(in the rows, 128 means zero)
The rows of D fall into a few groups, which share some directions, and each row is roughly a mix of its group's hidden directions.
D:
[[151 122 106  69 171 125 163 161 171 127 168 118]
 [164 120  76 112 133 121 111 174 140 179 105  81]
 [ 80 147 172 120 122 139 159 105 107 110 190 164]
 [151 103  72 156 140 110 100 166 107 183 125  95]
 [112 138 199 114  80 138 152 170  97 146 154 117]
 [110 147 109 161 111 163 119 162 134  73 193 141]
 [166 151 152 142 151 106 170 150 138 199 109 100]
 [108 132 121  84 171 147 154 182  81 152 140  95]
 [171 150  94 144 186 159 110 143 101 174 125 100]
 [156 153 119 185 167 150  87 150 102 147 173 143]
 [ 85 127  85 132 117 149 106  87 148  63 118 161]
 [111 122 101 179  51 137  95 135 117 164 130 115]
 [174 183 107 176 168 148 125 121 144  95 144 156]
 [113 171 107 128 124 109 158  84 167  57 129 134]
 [180 173 137 132 179 181 118 131 114 150 161 114]
 [132 114 123 129  65 170 145  69 158 156  98 137]
 [ 78 150 167  93 145 121 197 119 112 152 151 126]
 [176 144 134 106 196 119 135 139  76 145  95 143]
 [182 116  94 124 126 176  94 129 128 135 196 133]
 [145 115  68 142 102 126 100 185 121 141  82  96]
 [166 135 157 125 132 148 147 185 124 205 122 121]
 [ 63 106 148 108  72 124 125 106 130  77 140 148]
 [187  91  98 117 150 133  88 120 133 148  67 140]
 [131 152 164  66 123 122 127 174 119 190 131 108]
 [ 65 142 159 149 107 158 190 108 135 104 146 139]
 [ 93 111 151 122 139 161 160 116 157 128 189 186]
 [102 116  71 149  93 114  87 119 139  67 132 154]
 [188 135 149 105 144 134  67 124  92 120  95  93]
 [169  95 132 147 108 147  77 164  93  79 158 135]
 [117 136 117 190  97 157 113 112 131  54 142 142]
 [ 80 134 158 159  70 127 178 123 112 128  96 157]
 [113 148  91 151 157  98  72 102 145  77  94 143]
 [104 130 120 136  96  76  98  79 146 124 110  65]
 [176 115  87 128 117 114 112 187 144 171 102  93]
 [ 73  93 157 144  71 125 111 116 163 105 121 166]
 [139 170 135 115 183 111 153 117 111 161 196 136]
 [150 129 162  79 167 116 187  98 123 164 105 143]
 [157 100 144 142 100  74 176 165 148 174 133 108]
 [123 141 133  66 175  83 150  99 136 157  97 101]
 [132 141 160 102 151 179 116  73 108  99 144 180]
 [154 159 127  91 165 100 183 105 157 142  94  91]
 [178  76 131 111 159  95 104 115 118 168 155  89]
 [133 182 145 126 158 160 174 119  94 111 184 147]
 [ 54 132 120 156 101 135  89 164  94 104 122 103]
 [ 79 142 181 107 137 166 155  81  99 115 128 158]
 [163 117  82 178  88 127 114 157 118 146  76 106]
 [149 136 100 137  89  92 155 146 132 174  89  70]
 [135 179 121 192 148 157 166 113 135 130 144 175]
 [ 77 108  65 165 113 120 107 168 133 100 117 101]
 [116 118 184  73 126  99 178 156 113 158 125 103]
 [174 133 151 111 148 131 144 193 108 192 125 127]
 [ 73 134 135 104 134 184 149 121 103 124 179 168]
 [103  83 135  91  93 111 117 121 141 100  87 191]
 [124 163 126 122 159 126 175 195  86 155 129 157]
 [ 85  69 129  77 106 109 131 139  98 175 112 123]
 [170  94  70 130 147 138  76 165 139 132  92 134]
 [150 120 150 125 130  90 176  64 166 163 139 104]
 [122 111 126  86 142 140 158 141 115 201 185 125]
 [115 109  85 168 101 139 114 172 185  95 153 147]
 [ 83 132 100 135 142 163 150 111 137  53 123 167]
 [ 83 154 134  80 114 162 148 122 118 125 189  87]
 [133 113 135 124  89  94  87 120 173  67 113 167]
 [153 159 118 163 122  86 139 151 151 109  58  95]
 [ 87 140 152 113 109 159 168  94 174  85 122 167]
 [182 133 145  89 179  99 115  96 127 153 135  81]
 [130 159 167  77 152 180 106 110  88 119 139 164]
 [117 117 125 157  81 124  87 203 147  97 146 129]
 [ 93 129 156 105  77 126 145  96 161  60 123 133]
 [140 104 108  82 179 181 104 159 111 103 117 162]
 [126 142 144  92 153  49 120 135 136 134  80  94]
 [ 73 140 101 146 115 140 130  79 146  60 126 149]
 [ 93 143 126  70 164 139 149  88 148 164 175 115]
 [175 109 142  80 176 154 132 103 115 162 150 171]
 [160 118 118 111 130  93 108 139 153 190  83  78]
 [191 121 102 101 183 138 102 148 106 154  92 141]
 [ 69 138 170  83 127 130 191 112 122 136 148 142]
 [150 147 130 114 137 145  96 107 154  69 116 200]
 [ 90 112 120 117 110 167 147 144 112 184 196 131]
 [ 63 122 115 151 144 116 169  67 140  99 153 129]
 [178 121 109 158 163 132 121 163 117 171 125  65]
 [193 117 129 100 171 112 126 116 140 128  68 160]
 [108 158 125 130  95 144 106 143 108  67 131 197]
 [ 85  85 108 146 105 109 171 145 111 160  76  99]
 [ 76 152 140 171 136 167 163 122  82 140 163 102]
 [108 123 154 131  88 141 169 141 114 154 178  65]
 [ 86  98 130 140 109 157 123  76 159 100 128 189]
 [105 152 133 157  91  87 180 131 135 137  83  79]
 [155 153  95 137 154 170 110 187  97 116 129 178]
 [ 92  96 151  75 101 129 116 149  88  73 153 124]
 [137 133 131 132 169 143 138 145  88 202 135  76]
 [ 84 104 124 105 159 128  96 178  72 167 133 122]
 [185 147 161 113 125  91 154 165 116 182 108 105]
 [142 172 119 140 140 128 147  98 163  63 129 184]
 [180  88  82 142 103 122  91 167 147 136  88 132]
 [159 154 178 101 151 145 145 133 117 169 190 102]
 [174 108 112 122 150  83  94 143 134 147  57 143]
 [178 136  98  95 170 159 148 130 123 147 110 190]
 [165 148 145  96 166 177 112 129  91 120 128 189]
 [199 109 119 164 131 119  85 157 120 157 129  86]
 [106  90 123  54  88 132 168 127 119 155 131 100]
 [173 123 105 114 145  87  93 149 115 141  57 106]
 [ 60 116 130 140 125 135 114 150 173  77 152 167]
 [156 142  68 184 161 161 101 153 117 106 118 108]
 [129 114  59  89 163 155 108 124 127 173  94 113]
 [207 115 130 140 139 114 113 179 132 166  99 112]
 [ 92 112 128 137 109 105 122 108 149  75  77 187]
 [155 122  84 140 120 121 192 175 176 132 127 100]
 [127  99 117  82 130 145  87 180  75  92 148 131]
 [123 165 170 104 146 168 151  82 109 110 175 161]
 [131 108  85  76 150 133  78 182 120 132  92 121]
 [133  88 132 111 115 162  86  68 171 117 122 168]
 [124 114 158 160 124 164 162 111 121  76 179 174]
 [ 69 134 102 130 121 149 128  80 140  65 136 163]
 [164 126  89 132  94 142 108 143  85 186 130  81]
 [180 114  89 113  98 123  74 131 120 186 116 115]
 [130 167 125 144 163 116  83 101 140  77 151 183]
 [ 94 138 114 160 109 153 116  53 169 158 147 137]
 [151 137  78 132 124 129 110 212 131 150 136  91]
 [172 150 115 139 114 100 129 117 160  85  56 105]
 [161 129 110 157 128  73 104 150 129 120  55 104]
 [107 115 168 119 149 138  69  92  86 140 135 179]
 [182 128 110 115 141 128 133  77 172 151 163  79]
 [156  83  99 115 133 152  84 163 116  63 121 147]
 [153 162  92 135 186 105 158 148 140 165  81 114]
 [116  98 149 137 116  68  92 146 132 163 114  65]
 [108 100 169  83  72 137 102 128 116 103 155 172]
 [ 85 122 146 130 101 122 166  62 174 132 166 122]
 [174 152 107 158 182  95  67 133 143 129 121 146]
 [103 125 105 179  74 142 148 109 168  96 170 113]
 [130 140 162 130 110 170 127  58 146  96 156 172]
 [138 127 128 127 142  98 110 133 137  96  31 143]
 [ 98 125 112 167  86 128  83  76 141 116 142  78]
 [132  98 146 187  87 103 118 158 135  85  99 167]
 [102 144 193 124 123 127 174  76 123 118 151 169]
 [ 91 160 145 152 111 134 157 108 114  60 151 174]
 [106 163 121  86 142 145 144  84 125  85 176 172]
 [150 115  80 175  91  98  86 165 147 133  94 114]
 [138 115  81 162 129 112  88 107 153 119  94  61]
 [129 160 165 136 118  70 186 129 152 121  79 120]
 [166 112  80 149 111 123  71 154 178 101 124 145]
 [ 79 108 172 126  88  95 164 130 129 145 134  72]
 [ 85 128 134 171 111 131 103 131 157  58 102 163]
 [145 113 124 143 117  67 149 135 132 167  78  72]
 [ 85 100 113 118 107  89 133 112 186 161 139  78]
 [153 148 157 141 134 165 124 136  71  95 102 189]
 [ 52 123 131 170  99 101 150 123 107 120 155  92]
 [169 108 124 109 122 147 136 164 110 195 147  74]
 [ 75 112 164 110 100 133 158 127  99 157 155  69]]

Each list below has two rows that fit no group; the rest each fit one group, if only roughly. Name those rows in the order they come.
- K884: [ 95 132 159 141 115  73  98 104 164  71 102 137]
- K544: [109  99 191  81  91  89 163 120 151 136 118 119]
- K972: [ 79  99 131 121  67 106 194 125 136 118 126 113]
- K488: [137 113 159 175 113 129 192  90 153 146 112 170]
- K12: [ 85 158 139 129  98 100 152  86 161  81 101 166]
- K673: [ 69 157  73 158 149 153 136 102  95 100 147 124]
- K171: [100  94 122 139  75 162 163  81 162 138 156 102]
- K941: [120 118 125 153  60 132 153  90 184 149 134  95]
- K510: [198 147 132 135 170  98 154 153 151 171 115 146]
- K322: [ 80 148 137 118 123 161 113 137  84 102 182  79]
- K316: [194 152  88 129 139 113 125  99 159  82  95 147]
- K10: [ 73 106 162  88 115 106 147  74 149 165 112 127]
 | K171 K316
- K301: [142 150 108 164 148 167 134  81 161  70 143 160]
- K755: [174 107  92 151 134 122  76 124 149 104 143  66]
- K769: [156 133 169  87 155  99 131 142 119 186 176 105]
- K611: [119 149 121 203 126 130 157  74 165 129 140 100]
- K88: [176 127 139 129 176 129 112 103 150  64 146 170]
- K178: [111 176 164 142 165 152 202 107 116 134 143 128]
- K799: [113 117 110 159 131 167 134 143 165  63 110 181]
- K559: [190 121 100 106 159 119 103 147 131 107  60 128]
- K812: [151 126 162  82 139 160 128  62 120 153 122 176]
- K121: [122 133 137  92 113  95  78 153 115 127  66 177]
 | K301 K121
- K364: [ 93 116 106 153  99 102 110  80 170 156 155  78]
- K287: [135 146 102 175  90  77 128 155 136 140 118  66]
- K338: [ 91 108 187 108 134 135 169  74 124 158 147 102]
- K588: [145  94 146 132  93  88 107  96 193 135 139  86]
- K933: [162 113 116 176  69 118 116 163 169  91 148 120]
- K775: [107 107  92 184  78 120 101 181 142 152 134 129]
- K181: [197 139 129  94 166 125 100 135 124 153 144  73]
- K286: [125 153 167 152 145 136 136  75 117  57 101 150]
- K209: [166 134  94 106 156 137 117  82 121 158 108  60]
- K164: [136 140  89 157  85  86 121 167 166 118 123  73]
- K39: [195 153 114 168 161 169 132 139 139 124 124 177]
- K618: [154 155  61 159 160 137  74 128 131  95 142 141]
- K280: [172 143 120 127 141 154 124 125 146  97 135 217]
 | K364 K338
- K578: [107 141 153  56 147 140 103  75 114 149 121  93]
- K997: [123 119 109 202 119  75 122 139 151 111  81 112]
- K624: [127 153 167 133 134 111 133  57 136  79 132 176]
- K989: [ 71 128 109 114 111 161 132  85 172 119 184 117]
- K704: [177 136 163 120 159 141 118  54 120  92 139 144]
- K902: [174 168  83 161 162 133 115 172 130 161 137  97]
- K607: [177 118 155 105 133 103 103 157  96 167  67 117]
- K543: [145 161  89 184 180 162 149 137  99 143 125 156]
- K204: [ 92 140 127 130 133 121 177 160 106 146 184  71]
- K658: [ 88 141  93 138 104 109 155 209 132 154 120 112]
- K515: [155 147 183 143 134 120 179 136 119 118 148 196]
- K793: [172 119 102 126 120  88  72 138 139 160  87  84]
- K526: [185 128 108 125 182 161  80 105 119  93 146 137]
 | K624 K902
- K756: [ 84 141 173 100 134 108 182  77 131 151 156 120]
- K114: [196 141 117  82 107 124  87  83 150 145 111 126]
- K250: [114 122 122 123 154  99 153 141 115 152 108  35]
- K464: [133 109  84 125 129 113  77 184 155 138 184 120]
- K950: [150  96 154 141 111 121 140 188  89 186 120  96]
- K109: [158 133 124  82 156 121  99 122 115 106  46 141]
- K873: [156 143 168 115 173  97 183 130 116 183 148 128]
- K219: [ 78 135 125 162 113  76  91 104 146  71 134 116]
- K957: [ 56 135 155 130 126 122 181 128 119 147 181 113]
- K289: [161 128  85 155 112  92  76 163 135 112  88  92]
- K87: [ 63 111 121 158  95 117 137  76 162  96 142 107]
- K766: [170 150 161 135 152 102 121 102 148 199 124  89]
 | K950 K766
- K217: [108 133 137 149  90 119 106 117 147  59 171 175]
- K869: [116 145 195 127 149 149 170  90 118 174 138 160]
- K843: [118 138 159 132 100 107 149  88 146  89  79 188]
- K754: [ 91 102 138 151 122 121  94 103 165  65 174 144]
- K235: [151 123 144 107 128 140 123 203  78 150 137  81]
- K580: [ 66 150 163  82 118 113 178 125 109  93 125 142]
- K971: [ 92 138 113 191  97 111 174 168 151 114 139  99]
- K30: [ 80 177 127 123 132 168 161 142 122 117 193 143]
- K973: [125 107 123 169 114 123  99 129 150 104  58 184]
- K579: [128 102 107  82 171 132 121 117  99 163 104 195]
- K522: [155 119 118 136 143 122  51 127 153  94  93 174]
 | K869 K843
- K229: [122 122 160 148 163 135 137 113  74 140 207 128]
- K557: [147 135 190  77 175 156 134 128  85 126 133 153]
- K490: [137 131 156 165 146 132 130 146 100  70 134 200]
- K870: [134 109  99 158 127 140  94 185 101  90  86 169]
- K645: [183 145  92 178 147 106 114 139 149 116  73 108]
- K845: [106 130  65 170 126 108  67 129 116 100 117  99]
- K273: [152  84 146  76  88  98 154 116 140 157  80 125]
- K565: [119 144  93 167 120 145 116  94 159  70 110 182]
- K76: [ 98 131 143  52 160 137 137 132 111 154 184 117]
- K773: [155 163 104 115 171 186 136 132 117 115 185 157]
- K995: [163 140 165 143 141  69 151  81 164 132  97 155]
 | K557 K273
- K343: [147 176 133 112 173 164 148 134 120 109 126 199]
- K545: [186 110 114 152 157 147  96 132 106  89  94 177]
- K660: [161 154  91 176 169 127 118 151 107 168 141  79]
- K952: [128 139 124 123 171 168 117  90 131  84 196 151]
- K457: [117  87  86 144  92  90 136 162 118 174 143  83]
- K575: [145 186 148 129 165 151 163  99 112  93 131 181]
- K603: [ 86 152 165 123 103 131 145  92 101 155 189  92]
- K50: [174 108 110 178 133 108  96 155  92 142  70 123]
- K54: [ 48 127 167 102 112 105 163 101 143 153 138 128]
- K267: [116 138 133  62 159 158 178 138 118 142 176 102]
- K200: [138 129  45 131 153 160 104 179 121 139 124 111]
 | K343 K575
- K89: [156 174 130 157 175 158 128 119  97  89 128 181]
- K789: [128 170 163 125 142 139 182  69 116 126 177 120]
- K908: [174 133  97 131 151 154 112 157  80 131  66 153]
- K744: [ 59 124 148 104  99 108 154  87 143  76 127 121]
- K746: [101 129 161 131 124 182  97  83 108 111 159 181]
- K503: [ 79 105  85 139 116 109 126  97 163 141 129  61]
- K334: [131 151 151 112 145 152 127  63 141 101 197 115]
- K911: [141 116 163  65 156 118  63 113 132 131 110 161]
- K797: [ 96 125  98 178 113 143 171  74 156  95 153 141]
- K642: [113 113 118 145  84 106 154 156 172  60 157 123]
 | K89 K642
- K375: [120 120  94  99 124 136 118 174 106 159 182  69]
- K897: [170  80 144 145  68 118 102 177 154 136 130 137]
- K967: [140  92 144 187  89  80 107 126 141  91 102 104]
- K295: [140  97 131 131 135  80 125 191 128 144  77  84]
- K497: [166 142 136 128 113 128  69  75 154  79 109 153]
- K194: [ 57  91 157 100 100  86 159 111 124 134 112 114]
- K758: [153 115  66 165 106 124 112 141 154  87  84 163]
- K589: [149 112 159 135 141  99 130 174  93 194 115  89]
- K384: [184 170  99 153 158 137 186 133 141 139 161 141]
- K82: [ 56  99 129 142  65 126 111 118 156 115 104 133]
- K341: [ 88 125 129 105 150 133 152 124  78 186 152  77]
- K56: [212 164 110 145 146 161 136 150 139 123 155 148]
 | K295 K589
- K495: [134 128 120 142 169 104 132  67 124 135  55 102]
- K468: [160 134 126 164 155 164 120 148 105 197 167 103]
- K38: [105 137 172 123 150 155 209  97 129 125 152 147]
- K132: [ 56 121 152  95 127  83 122  97 118 131 121  81]
- K922: [ 78 141 165 153 113 116 141 149 133  78 187 152]
- K716: [175 122 127 152 153 123  82 114 109  93  64 157]
- K512: [104 166 175  97 127 104 175  86 121 133 155  85]
- K439: [149  94 178 161  83 108 129  95 137 110  84 163]
- K162: [ 59 138 148 110 135  92 106 137 132 140 187  95]
- K311: [175 125 168 145 130 119 118 165 114 148  51 142]
- K268: [169 156 135 156 113 106 132 152 130  74  94 188]
- K947: [194 123 104  92 147 148  67 113  98 134 115 140]
- K681: [135 106 111 142 145 104  45 160 147 104 119 168]
- K493: [ 96 136 170 138 137 149 168 101  87 154 192 128]
- K783: [138 116  96  93 123 135 155 131 151 214  96 128]
 | K495 K311
- K203: [135 133 143 169  96 158 138 114 147  66 133 190]
- K383: [117 142 148 121 133 124 170 108 140  85 112 213]
- K4: [142 103 152  77 153 166  91 164 103  81 135 155]
- K976: [120 159 117 125 163 185 124 133  81  87 150 174]
- K180: [157 121 108 121 112  88 128 143 137 167  44 112]
- K942: [104 112 133 151 105 152  71  99 132 116 102 197]
- K609: [166 142  74 137 176 146  66 128 125 124  95 134]
- K745: [178 160 114 187 123 122 119 151 134  81 103 168]
- K85: [132 129 131 161 111 161 122 148 169  65 132 189]
- K688: [125 143 169  83 141 128 108  61 128 129 181 150]
- K423: [105 127  77 107  98  94  95 123 133 105 155  62]
- K655: [153 116 111  93 144 165 110 166 137 116 107 205]
 | K4 K85
